In the rows, 128 means zero.
Which row each row swaps with, under one turn or mirror
The rows were stretched afterwards, more along some directions than others.
bor: [145 150 125 143 100 104 129 109 120 110 141  97 136 105 175  85 133 138
 126 106 144  77 106 116 138]
Gavod: [155  98 129 139 119 143 113 143 123 130 137  94  85 137 132  95  97 169
 104  93 138 122 106  96 129]
fadev: [160 117 134 134 127  98 138 129 113 124 118 115  86 143 161 100  84 176
 103  83 130 137  97 113 124]
Pape: [128 129 103 158 125  93 117 139 143 144 133  91 108 135 141 104 116 151
 127 131 137  98 111 108 147]
poz: [173 105 128 130 121 106 139 132 112 124 121 110  86 153 160  95  86 174
 105  75 144 137  99 111 124]
lovug: [139 122 124 153 128 132 114 131 100 103 155 142 124 135 134 121 119 148
 132 120 122 119 125 102 121]
tude: [159 139 111 142 150 111 127 140 135 133 111 105 120 135 162  78 122 116
 154 109 134 119 110  95 141]
Nemen: [171 108 130 126 115 105 141 127 111 123 115 108  89 152 161  98  92 179
 109  83 136 140  97 117 129]
giru: [131 112  96 160 125  90 123 141 152 134 136  92 102 135 140 102 117 156
 127 124 137 106 113  91 146]
vam: [133 124  98 161 120  82 123 130 148 127 135  92  98 139 143 109 114 168
 122 114 140 112 112  97 151]
bopa: [148 105 129 142 120 138 117 139 120 131 133  94  75 136 132 101  97 173
 105  92 141 130 103 110 131]
pona: [143 138 127 146  96 103 131 111 118 124 142 108 143 110 172  97 133 138
 129 117 142  83 111 118 137]
peg: [126 122 101 156 122  87 120 143 148 136 133  94 101 134 137 108 110 159
 126 123 133 104 114 105 145]
leve: [163 137 112 138 145 106 125 134 132 135 110 102 117 143 163  81 120 123
 155 105 131 120 109  97 140]
bem: [143 120 124 149 128 137 111 137 108  97 161 137 119 138 126 119 125 140
 133 117 124 117 122 108 125]
Seb: [134 127 100 157 133  83 115 137 156 129 140  99 108 140 142 104 112 158
 125 113 137 104 109 103 155]
mub: [154 100 127 141 123 141 115 135 122 125 135  93  82 138 125  91 106 175
 100  88 144 125 108 106 131]
nosaf: [149 114 122 138 134 121 111 122 101 101 166 140 126 136 137 122 132 158
 142 115 119 114 118 104 123]
zuvu: [173 111 128 131 121 103 138 126 108 129 109 107  90 149 162  93  92 173
 107  80 140 139  96 118 129]
Kitu: [129 120  97 154 121  86 122 132 148 126 135  94 105 135 135 113 116 168
 122 120 138 108 109 106 148]
Fufa: [125 112  94 146 128  89 122 133 148 133 135  95  98 131 134 110 110 160
 124 113 138 108 115 111 149]
Kaz: [155 142 111 144 155 100 123 139 133 132 111 105 120 137 167  86 123 127
 158 115 122 116 108  97 137]
godi: [140 104 126 151 121 138 114 140 115 130 139 103  78 144 119 106  97 173
  99  98 143 128 111 109 128]
Ziga: [126 119  99 149 127  89 124 134 148 136 131  94 106 135 146 105 121 156
 133 129 137 110 113 113 148]
zel: [169 114 127 134 126  96 140 125 112 127 114 113  91 145 162  95  86 169
 105  79 141 137  97 116 126]
Ruv: [144 136 124 142 108 104 136 109 114 118 133 105 138  99 177  86 137 135
 128 113 152  90 108 130 136]
Rap: [152  99 123 143 124 139 121 135 122 121 131  93  81 134 124 103 106 178
 101  93 141 136 109 102 142]
kal: [129 121  99 157 132  85 117 139 143 138 131  95  97 142 134 108 115 158
 123 123 136 108 108 109 140]
tidad: [152 119 125 152 123 135 118 142 103 102 159 134 118 138 143 123 115 141
 149 122 122 123 123 100 131]
Foti: [140 122 122 145 120 134 118 129 103  90 157 135 122 133 132 128 119 154
 137 113 125 116 125 109 127]
kem: [148 138 125 150  98 107 130 111 120 120 146 103 140 101 172  82 132 127
 127 113 149  73 110 116 145]
dasu: [141 135 121 136  92 106 131 110 118 115 139 105 143  96 174  91 136 140
 127 115 145  81 103 131 139]
fiko: [143 124 118 152 121 126 117 132 105  93 158 135 122 133 132 125 122 141
 141 113 123 123 124  98 131]
ruk: [161 138 115 141 145 106 126 142 133 139 106 104 114 137 169  78 113 117
 153 108 133 119 109  94 140]
Niz: [146 138 124 138 101 103 134 109 123 113 139 103 140 103 176  90 143 135
 132 117 137  80 107 116 142]
vatu: [153 101 132 142 125 139 113 133 123 124 138  90  77 131 132  88 108 176
 106  93 133 118 100 104 138]
mor: [169 112 132 126 124 104 140 126 114 128 113 110  84 148 163  95  90 175
 107  78 136 136  99 116 126]
lefi: [122 119 101 161 127  83 119 141 144 135 125  99 103 136 132 110 114 156
 117 121 135 109 110 114 139]
Gubi: [148 114 118 144 122 135 120 126 102  94 157 137 122 135 131 122 125 144
 136 106 130 122 124 105 130]
Zilif: [140 119 119 149 126 134 110 134 108 105 155 139 120 141 123 119 117 139
 123 114 125 113 126 104 123]
nug: [155 144 112 144 141 105 127 142 132 129 105  98 121 134 165  85 120 122
 158 111 131 120 106 101 143]
kebuz: [142 125 123 152 128 128 112 132 102 104 157 138 123 142 127 127 124 143
 133 119 126 115 129  99 124]
rep: [144 119 121 150 121 124 108 124 106 101 158 141 128 146 133 119 133 144
 135 118 126 102 122 105 131]
Lem: [166 110 131 126 125  99 140 126 117 127 124 112  86 148 162 101  85 179
 105  76 134 133 102 110 124]
bipo: [167 111 132 123 119 101 141 130 114 124 113 108  83 145 167  95  89 175
 106  79 141 138  96 117 122]
Pabo: [170 109 132 128 127 104 138 129 115 126 110 111  89 154 166  93  91 177
 109  80 135 142  96 118 122]
mev: [148 141 129 147 106 109 130 112 121 131 141 106 146 106 173  86 132 127
 126 121 141  86 114 117 146]
zonol: [156 136 114 139 148 107 127 144 137 135 110 104 113 141 166  83 116 122
 154 106 129 121 111  93 133]
zitu: [152 138 126 135 107 107 134 104 120 110 143 103 142  99 176  89 138 143
 124 105 141  88 105 117 139]
besa: [165 141 120 138 143 113 126 139 129 130 110 101 117 137 167  83 112 124
 156 105 127 125 105  95 138]
Pano: [143 129 117 153 120 128 116 131 102  92 159 134 118 137 130 127 112 148
 133 102 130 119 122 107 131]
Tebuv: [136 136 131 134  99 108 128 108 125 118 140 115 138 108 174  95 136 138
 124 114 141  74 112 120 138]
Vapom: [150 106 129 148 121 139 115 137 125 122 139  96  78 136 122  98  99 171
  98  93 142 125 107  95 137]
Kago: [140 139 127 142  96 112 127 112 121 121 135 105 142 102 170  86 134 135
 121 115 138  80 103 125 136]
fub: [160 141 114 142 144 107 122 132 128 132 110  99 122 137 159  82 124 122
 157 105 129 119 109  97 143]
nono: [167 139 112 138 146 111 123 131 130 135 114 101 128 138 164  79 119 121
 154 104 132 122 107  95 144]
sok: [145 112 131 135 119 130 113 130 123 111 134  97  82 133 136  95 103 188
  99  84 141 122  99 104 131]
Foz: [164 138 110 143 150 107 123 141 131 129 111 106 121 141 165  84 123 124
 160 109 130 126 103 101 140]
Daz: [151 115 125 147 132 136 117 133 128 116 136  95  79 135 131  99 106 176
 103  90 141 129 111  89 138]
rup: [143 137 134 132 108 101 131 107 122 128 143 107 141 102 174  95 140 134
 135 115 135  90 111 126 145]
vot: [138 140 129 140 104 108 131 111 128 111 142 105 140 104 169  91 134 133
 128 113 144  86 111 124 154]
mos: [170 107 133 128 118 110 139 126 110 134 117 108  86 148 164  91  86 168
 106  74 142 139 103 115 127]
pur: [148 117 117 146 122 130 114 126 105  88 166 137 128 131 141 114 122 156
 136 113 130 105 114 100 136]
nisi: [153 101 130 148 128 144 116 138 115 127 138 101  79 131 133  92 102 171
 105 100 141 127 103 106 139]

fub pairs with Lem
pona pairs with kebuz
leve pairs with mor

Which row each row swaps with, under one turn or mirror
The rows were stretched afterwards, more along some directions than others.
Vun: [145 125 186 138 122 108 152 167 109 132 138 121 138 117 109 138]
foto: [155 151 167 146 133 114 132 144 124 116 159 101 136 131 127 136]
dur: [115  97 123 145 115  90 160 142 103 109 121 150 139 139  90 118]
Nelu: [ 89 100 158 127 142 159 105 104 101 115 131 153 110 126 130  92]
somin: [106 149 148 139 144 152 153 112  91 159 140 122 129 133 100  99]
gumi: [116 142 148 131 147 152 127  97  98 142 152 122 133 131 113  93]
dud: [114 118 162 125 111 113 151 125  95 126 122 110 121 107 117 106]
giri: [122 117 157 127 131  73 116 115  97  96 133 117 113 105 123 100]
tig: [ 91  97 145 128 119 122 130 118  90 136 114 166 117  96 126 127]
soz: [132 163 167 136 147 147 128 114 124 163 149 129 115 116 131 124]
Bapef: [125 112  98 120 139 114 109 138 123 118 121 148 129 153 103 103]
tev: [113 135 156 118 122 117 165 132  84 131 135 102 129 110 105 105]
rumu: [131 122 115 139 140 131  98 125 151  90 142 135 123 164 141 115]
foze: [132 110 118 133 139 100 128 141 129 115 116 148 142 164 107 110]
mavog: [121 119 159 120 112  95 139 125  94 107 142 102 117  93 116 103]
Mifa: [147 126 175 126 125 104 150 168 106 130 132 118 142 119 106 141]
laz: [109 147 143 138 147 155 138  95  91 153 145 128 126 136 105 101]
femi: [119 109 103 139 138 128  86 118 149  88 138 142 104 138 138 101]
sig: [112 150 142 138 143 164 153 115 102 161 131 120 128 138 110 109]
kabup: [ 89 103 122 135 143 155  95 103 108 138 113 176 101 138  99  96]
Roda: [136  97 146 129 137  96 103 144 119 107 144 144 132  92 118 103]
Zot: [ 87 102 148 132 145 155 113  98 104 104 137 142 108 140 127  88]
Ter: [104  79 145 145 107  91 160 127 102 112 105 161 138 132 108 120]
Kunu: [110 149 154 135 142 150 156 108  88 154 140 126 133 137  99 105]
Puve: [106  97 153 140 126 142 128 154 129  92 122 140 109 174 121 107]
rubil: [142 135 143 145 145 106  93 109 112 117 163 113 121 101  97  86]
fof: [114 103 149 132 125  85 104 119 103  81 145 127 106 106 124  88]
bav: [100  85 130 135 118  91 163 133  99 100 112 159 143 153 100 113]
Kudi: [125 110 105 126 135 107 128 149 124 113 120 149 135 157  97 102]
Zufek: [123 104 104 126 134 102 124 144 117 106 118 145 147 162 102 108]
kufod: [106 134 163 117 122 124 152 119  84 133 125 116 114 130 102 103]
kasu: [117 101 101 121 139 127 111 136 125 126 119 163 133 147 108 100]
Kan: [ 90  80 145 135 110 103 150 117  92 109 112 167 123 128 112 119]
fale: [120 110 152 135 126  88 106 110 106  80 152 117 115 105 134  94]
kib: [ 87  99 129 145 123 121 143 115  87 126 112 156 119 106 117 125]
medu: [103  93 107 126 143 129  96 108 134  97 124 152 103 135 114  86]
gufa: [128 137 168 131 146 117 125  87 101 137 154 120 123  87 109 102]
pizib: [102 103 153 146 135 143 137 144 127  96 125 140 104 177 115 100]
Kabu: [126 151 179 132 142 129 119  89 105 155 148 135 117  95 132 124]
pagoz: [137 104 142 118 137  94 112 146 112 116 138 134 134  94 114 112]
Kuz: [ 91  99 150 130 117 120 133 116  77 134 119 163 120  91 118 128]
gib: [109 122 145 138 136 151 124 145 137 127 116 155  99 170 128 123]

Ter pairs with dud
soz pairs with rumu
kib pairs with giri

